In the data rows, the value 128 means zero.
Here are some points, each followed by its number:
[113, 134, 121, 86, 112, 103, 145, 148, 137] 0
[107, 160, 132, 7, 108, 119, 99, 80, 136] 1
[110, 130, 122, 56, 57, 71, 63, 33, 139] 2
[110, 149, 128, 33, 100, 131, 119, 229, 134] 3
[149, 113, 124, 221, 74, 137, 101, 24, 115] 4
[150, 115, 139, 212, 192, 159, 176, 199, 124] 5
[146, 104, 123, 185, 163, 84, 79, 28, 134] 6
[150, 68, 130, 215, 231, 122, 144, 171, 119] 7
[85, 102, 119, 69, 138, 135, 136, 99, 124] 8
[63, 99, 114, 34, 146, 119, 139, 175, 135] 9
[125, 52, 103, 210, 111, 111, 104, 34, 119] 10
[122, 179, 142, 28, 201, 144, 131, 66, 128] 11
[96, 115, 121, 45, 68, 110, 98, 227, 132] 12
[144, 108, 123, 190, 132, 162, 146, 25, 118] 13
[65, 161, 119, 31, 24, 115, 136, 218, 142] 14
[90, 130, 119, 28, 115, 102, 129, 89, 142] 15
[117, 96, 129, 117, 205, 141, 144, 34, 123] 16
[187, 145, 151, 214, 219, 142, 146, 197, 121] 17
[78, 169, 124, 33, 22, 119, 129, 221, 131] 18
Which point above is nearest to each new point by angle? Its number follows each.
[121, 125, 128, 117, 145, 74, 84, 28, 128] -> 6
[70, 159, 117, 14, 111, 125, 139, 237, 136] -> 3
[66, 138, 124, 21, 133, 137, 151, 160, 142] -> 9
[96, 138, 116, 65, 16, 77, 70, 44, 137] -> 2
[157, 156, 125, 180, 84, 121, 98, 20, 133] -> 4
[162, 50, 116, 219, 246, 77, 90, 176, 123] -> 7
[94, 134, 118, 36, 16, 80, 67, 58, 137] -> 2
[132, 103, 129, 103, 231, 123, 135, 98, 132] -> 16
[136, 105, 119, 153, 127, 87, 72, 24, 129] -> 6
[135, 124, 122, 88, 133, 81, 70, 25, 139] -> 2
[126, 60, 127, 163, 242, 103, 139, 140, 118] -> 7
[132, 105, 128, 155, 151, 168, 156, 22, 119] -> 13
[113, 150, 140, 21, 212, 134, 121, 28, 129] -> 11
[128, 148, 143, 72, 202, 150, 130, 109, 124] -> 11
[117, 137, 129, 83, 106, 99, 139, 147, 133] -> 0
[154, 136, 124, 200, 22, 143, 103, 32, 121] -> 4
[130, 194, 133, 32, 170, 131, 105, 24, 149] -> 11
[103, 157, 134, 13, 91, 99, 83, 72, 141] -> 1
[141, 57, 127, 197, 238, 107, 140, 133, 126] -> 7
